In the rows, 128 means zero.
Each path below is one point turned by a fixed rotation once a step. After each direction that follows a path, write how fast that rotation turns it, in deg/step (0 if it stays still).
Each turn is a multiple of 5 degrees from 10 to 175, or 0.
Each row of a path follows its step; steps can be skipped.
path 1
step 0: [124 129 127 113 115 127 134 133 119 130 130 127 134 128 130 126 127 125
 128 124 137 123 118 126 134 138 126 130 123 127 121 120 131 122 116 123
 127 128 131]
step 1: [136 123 120 117 127 131 129 126 125 122 133 131 134 132 125 118 124 131
 120 138 125 113 128 120 124 130 127 135 127 127 127 131 130 134 119 124
 132 135 124]
step 2: [133 123 129 129 132 128 138 127 138 130 132 124 141 120 130 116 131 125
 135 139 125 122 132 132 127 121 130 126 141 126 121 131 132 129 127 124
 132 129 123]
step 3: [127 124 118 131 133 119 127 145 135 139 129 124 130 126 135 120 130 126
 127 122 124 132 133 134 129 112 123 129 129 124 130 130 125 127 127 122
 122 130 129]
step 4: [134 130 122 126 123 132 131 127 125 135 133 121 126 126 127 134 132 135
 119 124 126 141 121 138 125 120 136 124 128 126 137 127 123 130 129 118
 123 136 139]
step 5: [126 140 127 122 117 134 120 122 128 132 121 122 135 127 127 129 124 127
 117 116 128 130 118 134 128 124 131 125 126 132 121 125 127 134 131 127
 139 131 124]
step 6: [122 133 127 117 133 130 124 129 129 129 125 124 127 125 115 121 120 132
 129 118 118 121 127 128 125 136 128 128 132 131 134 134 139 138 131 134
 136 126 132]
step 7: [120 130 134 117 132 130 135 135 124 133 123 133 123 125 120 124 120 122
 144 133 127 129 137 128 134 129 131 124 136 128 129 116 130 134 129 125
 130 135 128]
step 8: [128 119 131 122 117 128 128 131 127 128 130 132 122 132 134 131 122 127
 132 131 129 133 140 120 132 117 111 125 127 129 126 127 128 139 123 123
 129 131 134]
step 9: [123 125 125 130 115 130 137 122 125 125 131 130 129 127 127 132 132 137
 126 130 126 124 131 128 133 125 130 124 133 129 118 137 124 133 124 113
 122 115 137]
Speeds:
[129 132 130 127 126 129 125 127 128 128 127 128 127 130 129 128 130 128
 127 126 126 127 123 130 128 129 127 130 129 128 129 126 130 127 128 126
 124 127 127] => 65
path 2
step 0: [129 128 119 127 128 130 118 118 133 134 130 121 124 132 129 120 129 140
 128 131 135 123 122 122 130 130 129 122 128 128 125 134 120 121 135 125
 122 134 132]
step 1: [130 133 132 125 131 138 136 120 124 131 131 127 129 126 132 121 134 131
 127 120 131 123 125 122 132 125 122 126 138 136 126 137 120 129 137 127
 124 119 135]
step 2: [126 136 132 127 120 138 128 139 122 125 129 125 136 128 129 121 135 124
 130 122 131 135 128 121 136 125 128 124 126 127 120 132 128 125 135 120
 124 120 123]
step 3: [123 126 121 131 123 133 111 135 130 125 125 125 126 136 131 125 129 128
 124 132 124 132 127 122 131 123 129 121 136 137 121 138 137 125 128 124
 126 130 125]
step 4: [124 133 123 132 139 132 126 124 132 128 124 128 132 129 135 129 122 123
 125 131 122 125 121 123 131 117 124 118 130 140 138 130 132 122 138 128
 125 131 132]
step 5: [124 138 127 128 128 141 127 122 136 130 129 119 137 119 126 130 126 129
 128 126 124 121 121 121 128 131 129 119 117 126 125 127 125 125 138 126
 128 130 124]
step 6: [123 133 127 134 121 133 123 128 137 138 135 127 126 132 123 124 130 133
 131 124 137 123 126 121 124 133 132 124 130 137 121 136 126 134 137 131
 128 124 127]
step 7: [123 132 126 126 132 133 129 129 124 140 129 124 124 137 129 118 133 129
 131 126 136 134 134 123 135 116 126 126 132 128 132 134 129 130 142 131
 124 131 129]
step 8: [125 126 129 128 130 144 128 128 121 131 127 115 127 127 140 119 126 132
 124 131 125 131 126 123 142 129 126 126 127 127 123 135 133 123 129 123
 130 129 127]
step 9: [125 131 125 133 125 132 134 132 131 120 130 130 135 134 132 122 120 135
 134 130 126 125 118 121 135 129 126 117 131 138 119 135 132 123 127 127
 126 124 129]
Speeds:
[130 129 128 125 128 131 131 131 126 128 128 125 124 131 126 128 128 127
 127 127 128 132 128 128 126 129 129 130 130 128 126 129 128 127 130 128
 128 126 130] => 65
path 3
step 0: [126 131 130 134 119 130 137 134 136 122 126 125 129 135 123 131 126 127
 129 127 123 117 130 126 121 136 130 129 137 124 126 124 135 135 130 131
 134 132 127]
step 1: [134 128 127 128 126 123 126 136 133 124 127 117 138 132 126 124 130 126
 140 132 121 131 125 129 129 129 120 124 130 126 122 133 136 125 120 134
 129 132 127]
step 2: [128 120 137 133 120 124 130 128 135 124 125 133 125 130 123 124 134 126
 133 133 129 137 140 130 123 129 129 129 132 128 129 126 127 121 117 128
 130 138 125]
step 3: [130 128 131 131 122 129 138 131 133 135 126 127 122 125 121 136 128 123
 142 131 122 125 132 121 123 127 127 128 134 131 123 121 126 134 130 137
 126 129 125]
step 4: [124 126 128 130 126 120 133 143 131 130 124 123 136 139 126 133 128 122
 129 127 124 126 124 127 121 130 125 128 130 126 132 129 132 137 117 131
 125 133 132]
step 5: [134 124 130 135 119 126 128 136 125 123 130 127 128 133 129 119 134 125
 132 130 123 128 134 129 129 138 127 130 136 124 130 137 126 127 124 135
 131 136 119]
step 6: [131 127 131 130 128 121 132 125 128 122 125 126 126 133 123 130 126 118
 138 134 121 128 134 125 125 126 133 130 129 133 116 121 129 123 124 131
 138 137 127]
step 7: [130 129 125 132 126 130 138 131 141 133 130 129 130 133 120 129 122 123
 136 124 135 122 132 126 120 127 122 125 134 126 126 128 130 132 116 130
 123 136 128]
step 8: [133 125 136 130 122 127 133 134 128 132 120 119 130 132 125 122 132 125
 132 133 127 136 127 125 134 131 123 130 129 125 131 129 129 138 122 142
 127 132 130]
step 9: [131 126 129 138 123 127 132 142 131 126 124 127 123 129 128 129 126 118
 128 134 116 133 130 129 120 130 131 133 127 126 129 124 123 123 123 126
 135 134 123]
Speeds:
[127 127 129 127 128 126 128 132 126 130 130 129 125 128 131 130 131 126
 126 129 126 129 126 127 125 127 127 128 129 130 131 128 125 130 129 129
 127 127 128] => 65
path 4
step 0: [136 139 130 133 130 130 122 127 129 134 128 129 126 130 123 137 127 133
 128 124 134 135 124 126 121 133 126 132 131 137 119 126 124 125 135 133
 130 134 131]
step 1: [125 130 122 138 132 119 130 121 125 126 124 126 115 134 130 125 132 125
 130 134 130 129 120 133 127 130 125 118 121 131 132 130 128 128 124 134
 121 127 132]
step 2: [133 129 126 120 128 122 128 133 131 129 124 125 133 132 125 135 133 127
 124 119 130 135 125 124 124 140 129 128 124 125 132 134 125 121 132 133
 127 141 131]
step 3: [134 128 120 139 122 131 134 115 129 132 128 131 127 131 124 130 125 131
 134 127 126 138 124 127 132 127 127 122 125 132 127 130 134 127 131 128
 130 126 140]
step 4: [130 130 122 126 132 118 126 131 129 127 125 127 133 137 124 127 130 121
 124 132 125 128 122 125 123 139 123 128 130 139 126 136 126 119 123 127
 126 123 125]
step 5: [136 135 120 128 124 128 136 132 128 128 129 136 123 126 122 128 134 135
 132 117 135 133 125 136 129 134 130 118 126 129 125 128 121 128 131 130
 135 128 130]
step 6: [131 124 126 136 137 119 129 124 125 137 122 122 131 134 132 130 127 125
 125 132 131 132 123 136 126 128 128 126 120 130 125 130 131 118 131 119
 134 127 133]
step 7: [136 140 125 124 126 126 125 124 128 134 122 127 124 130 124 124 130 133
 130 121 124 133 120 130 121 141 125 125 134 128 129 125 132 131 129 130
 126 132 121]
step 8: [128 129 124 134 125 115 132 130 136 132 123 137 125 129 130 131 126 128
 129 134 130 134 123 127 136 125 125 117 122 125 123 128 121 122 132 124
 125 133 130]
step 9: [125 135 119 128 128 125 128 129 122 134 131 126 134 143 128 123 131 121
 131 121 131 134 122 124 122 132 129 131 129 126 127 128 133 126 126 129
 136 136 129]
Speeds:
[127 129 128 129 128 127 126 128 129 131 128 128 125 126 130 129 126 128
 127 132 129 128 129 129 124 129 127 126 128 126 131 124 129 129 129 129
 128 133 128] => 55
path 5
step 0: [135 126 119 131 129 125 140 123 131 133 127 133 128 128 130 130 127 120
 131 125 127 129 123 119 121 140 129 130 134 130 126 122 129 127 122 128
 135 127 125]
step 1: [130 129 132 133 131 132 129 120 132 129 129 121 126 133 128 129 136 128
 133 136 119 131 132 123 135 135 126 129 121 126 129 119 132 126 123 132
 131 135 120]
step 2: [126 128 127 123 134 132 128 125 128 129 143 123 140 134 127 125 124 133
 130 131 128 126 128 126 137 131 129 135 127 123 131 131 121 126 135 132
 122 127 125]
step 3: [131 132 109 126 131 129 132 130 129 124 131 131 133 130 121 128 126 126
 130 126 139 123 125 126 126 132 135 126 129 124 124 130 124 123 125 131
 132 133 131]
step 4: [128 137 128 128 138 125 136 124 129 123 128 124 117 130 127 131 137 124
 126 130 128 126 132 122 122 132 130 127 129 135 126 117 129 125 131 134
 131 133 126]
step 5: [126 122 128 125 130 126 131 120 127 136 135 125 125 133 128 127 133 127
 122 131 119 129 121 133 135 135 128 136 134 127 126 120 126 132 132 134
 123 128 124]
step 6: [119 120 113 130 125 128 130 125 130 132 131 132 137 138 129 135 130 128
 129 126 126 128 130 128 132 131 128 129 118 122 128 130 125 123 125 135
 130 129 126]
step 7: [130 135 124 130 139 128 128 124 132 133 131 128 133 133 128 134 135 128
 137 129 134 124 134 120 127 124 132 133 126 133 131 129 126 126 136 127
 138 132 133]
step 8: [130 133 123 126 132 135 133 118 126 126 132 123 123 123 128 127 128 127
 126 122 131 123 124 121 140 135 129 131 139 133 122 124 127 133 129 126
 129 130 127]
step 9: [121 124 121 123 121 128 131 120 122 123 135 125 125 129 135 126 128 128
 128 125 122 130 129 133 128 136 132 127 125 126 129 120 122 122 121 134
 135 135 124]
Speeds:
[128 127 124 128 125 129 128 127 128 126 126 129 129 130 126 130 128 127
 127 128 127 126 127 128 129 128 131 127 130 127 128 129 130 129 122 126
 128 126 126] => 130
path 6
step 0: [127 126 120 133 117 120 138 129 125 125 126 133 135 136 131 141 129 133
 130 124 125 123 128 130 129 133 124 127 121 120 117 134 139 123 128 128
 131 124 123]
step 1: [121 129 133 134 136 132 130 129 122 126 133 137 136 128 136 136 126 127
 114 121 129 122 125 119 124 129 122 133 128 128 116 133 123 135 126 124
 132 127 122]
step 2: [128 136 133 125 125 133 130 126 121 127 129 128 129 130 131 134 134 134
 127 125 128 130 130 137 122 123 131 128 118 134 114 116 123 124 126 125
 143 123 125]
step 3: [132 141 128 132 125 129 134 133 137 127 128 126 137 134 128 140 134 133
 126 130 116 122 117 124 123 125 129 124 128 133 124 123 126 133 136 135
 130 135 129]
step 4: [123 128 139 130 128 134 148 127 137 130 125 130 124 123 135 131 123 138
 125 124 116 122 127 131 131 135 131 133 121 129 126 129 122 127 124 128
 127 125 132]
step 5: [118 136 133 134 122 124 140 126 123 138 123 126 121 131 124 138 128 130
 123 129 133 117 132 128 127 123 129 123 134 141 127 129 132 129 125 121
 132 128 134]
step 6: [121 130 116 130 117 122 135 125 135 127 132 130 125 130 140 136 125 137
 125 128 127 127 133 121 118 133 124 125 130 121 121 122 134 130 129 129
 134 124 134]
step 7: [123 120 124 135 132 131 134 138 128 124 124 139 130 136 131 137 130 124
 123 130 127 120 127 128 132 126 127 136 126 122 114 133 131 131 124 122
 139 132 135]
step 8: [124 131 137 131 126 129 125 120 124 139 128 131 132 126 142 127 130 127
 126 127 128 125 117 131 125 127 126 121 126 128 109 126 127 126 132 121
 138 126 128]
step 9: [129 143 133 131 121 134 132 134 133 118 139 126 133 136 123 131 134 134
 123 138 125 126 126 131 124 128 123 121 122 128 118 129 125 127 126 124
 133 124 129]
Speeds:
[129 127 125 128 125 131 128 127 128 131 130 128 128 131 128 127 128 131
 130 128 128 126 125 125 126 130 128 127 131 129 128 129 127 129 131 126
 127 128 124] => 135
[130 132 128 129 126 126 125 127 128 128 127 125 129 128 128 130 130 128
 130 130 128 129 128 129 124 129 130 129 130 128 128 129 130 129 128 127
 129 123 130] => 115
[128 129 130 128 128 131 131 127 130 129 125 126 126 126 127 129 128 130
 129 128 128 129 127 126 128 128 128 126 127 128 133 127 132 130 126 126
 126 129 129] => 55
path 7
step 0: [126 134 126 136 131 126 134 121 128 127 121 120 130 132 124 134 138 130
 127 124 127 124 133 129 132 131 139 124 126 120 123 135 129 132 129 121
 126 126 131]
step 1: [124 129 129 127 125 129 122 131 128 127 127 125 130 128 120 140 130 126
 124 123 124 134 130 121 121 124 138 123 127 125 120 133 129 131 121 124
 122 135 131]
step 2: [129 120 127 125 120 131 129 132 132 123 130 122 122 130 121 134 125 131
 122 122 120 129 130 136 129 130 128 125 134 122 124 130 128 125 123 115
 129 129 126]
step 3: [128 128 128 134 123 129 126 132 126 121 143 123 119 123 122 127 125 129
 124 127 130 142 132 128 125 127 128 131 129 130 128 129 130 134 131 122
 129 131 124]
step 4: [132 129 125 126 132 129 127 135 126 121 124 127 125 121 123 122 130 135
 126 134 126 136 130 134 127 124 131 141 138 131 128 121 132 131 125 124
 130 125 122]
step 5: [128 128 117 131 138 127 131 127 127 128 137 127 124 124 128 126 135 126
 132 135 132 133 130 124 131 120 127 133 134 134 127 124 134 117 124 125
 127 125 130]
step 6: [127 129 122 129 142 120 134 126 120 130 125 122 130 128 124 131 133 132
 129 127 129 127 130 129 126 131 132 125 129 127 131 123 140 125 131 129
 125 118 121]
step 7: [121 126 120 134 133 124 132 123 124 130 126 129 133 127 126 134 134 128
 127 122 126 133 129 133 126 120 130 126 125 125 129 132 136 126 121 138
 121 133 133]
step 8: [122 125 125 126 122 126 131 117 121 126 122 122 130 131 128 133 133 125
 129 122 121 129 124 133 129 123 131 124 126 117 132 127 131 125 130 118
 125 128 129]
step 9: [120 124 129 128 127 127 124 124 132 118 125 123 122 131 122 138 124 127
 124 119 127 136 127 126 127 122 134 129 123 131 126 130 125 128 137 125
 125 133 131]
Speeds:
[125 128 127 127 126 129 128 129 129 127 127 127 126 128 125 124 125 127
 125 129 126 126 129 126 126 128 128 126 130 130 129 130 128 129 128 126
 130 132 127] => 45
path 8
step 0: [124 124 125 126 125 126 129 119 117 131 128 138 129 133 121 128 125 127
 127 127 133 126 136 138 124 128 134 130 119 127 124 134 116 131 136 120
 128 117 132]
step 1: [121 130 125 129 130 130 128 126 133 131 122 125 123 141 137 138 131 128
 119 119 129 129 127 126 117 123 122 135 129 136 133 136 132 127 128 126
 122 136 117]
step 2: [141 130 123 129 117 129 132 129 130 122 129 127 137 126 129 130 134 118
 125 133 124 127 125 141 119 126 120 126 131 128 120 122 125 125 126 128
 131 138 137]
step 3: [125 122 124 129 126 128 131 137 136 129 130 142 133 133 123 131 119 121
 126 124 136 131 119 122 139 123 122 132 125 125 132 129 123 131 126 131
 134 116 132]
step 4: [126 130 129 123 126 139 126 127 124 127 113 125 125 133 125 123 129 133
 121 125 127 124 136 125 130 123 122 119 140 124 125 135 120 123 133 130
 116 123 131]
step 5: [141 134 127 127 129 131 128 125 137 127 128 129 120 130 115 127 136 124
 127 126 121 125 126 123 114 135 126 139 124 126 130 136 136 130 129 120
 132 126 132]
step 6: [126 121 126 134 129 124 122 124 140 127 128 120 123 126 129 136 125 131
 132 125 124 136 118 139 131 127 129 126 129 125 122 134 120 130 119 141
 128 128 137]
step 7: [126 127 124 124 127 126 133 118 126 126 118 140 130 117 127 126 114 124
 129 125 126 129 133 123 126 127 124 131 129 123 122 120 118 138 130 122
 123 126 125]
step 8: [121 134 135 130 129 129 121 136 134 124 121 127 124 136 129 118 130 136
 121 120 134 129 128 136 123 121 123 136 133 127 125 130 133 132 132 120
 139 127 123]
step 9: [127 130 115 121 119 128 131 124 125 128 124 122 132 126 129 138 134 129
 131 131 127 121 133 135 129 134 120 128 132 125 127 135 141 134 122 131
 133 131 140]
Speeds:
[129 128 128 130 127 126 127 129 128 129 132 127 127 132 129 127 124 128
 130 130 129 128 129 130 127 130 126 127 129 129 129 128 129 129 124 126
 128 125 133] => 115
path 9
step 0: [128 130 128 124 130 128 126 125 131 125 127 137 114 127 135 117 129 124
 126 122 132 131 121 117 123 128 133 129 129 121 126 119 126 127 128 124
 126 122 135]
step 1: [125 127 122 125 124 118 129 139 118 121 124 132 120 135 126 125 131 129
 129 135 139 127 124 132 134 124 136 123 128 127 132 131 129 132 133 124
 127 129 132]
step 2: [126 126 121 122 126 116 133 131 131 126 132 121 125 132 138 124 117 119
 133 125 127 129 127 133 133 134 124 127 137 129 132 133 125 131 122 128
 128 135 127]
step 3: [132 117 124 129 126 129 128 131 128 124 120 128 130 120 133 124 122 120
 132 126 129 133 133 125 125 124 125 138 137 121 125 130 126 127 124 117
 127 120 137]
step 4: [129 134 131 129 122 133 131 142 132 131 123 136 126 125 132 133 132 128
 132 129 132 129 130 141 127 128 133 130 127 121 129 133 128 123 132 114
 125 135 127]
step 5: [131 135 135 124 131 132 124 131 130 135 127 127 108 133 129 130 122 122
 135 125 124 129 132 132 127 134 121 128 128 132 125 127 128 136 130 127
 126 135 133]
step 6: [130 117 131 123 131 123 131 137 124 133 130 136 126 128 127 129 130 124
 124 126 125 132 135 120 130 130 129 131 120 133 127 131 120 138 131 124
 128 122 140]
step 7: [136 124 127 131 125 116 133 133 123 130 133 135 127 132 133 125 135 131
 122 127 127 129 121 128 127 140 129 130 128 125 121 125 125 127 127 116
 127 136 121]
step 8: [134 134 118 130 130 122 118 123 121 125 119 122 128 130 127 123 126 124
 128 127 128 127 137 133 128 132 126 128 130 126 119 125 129 141 131 122
 122 132 126]
step 9: [126 137 125 124 130 128 133 128 132 136 132 127 135 122 133 117 123 118
 122 127 133 124 137 127 128 127 133 125 122 123 127 134 121 132 129 120
 126 123 131]
Speeds:
[128 126 127 127 128 127 127 128 127 128 123 127 130 128 126 132 129 127
 127 129 131 128 130 129 129 125 130 130 127 132 127 128 129 130 130 128
 127 124 130] => 145
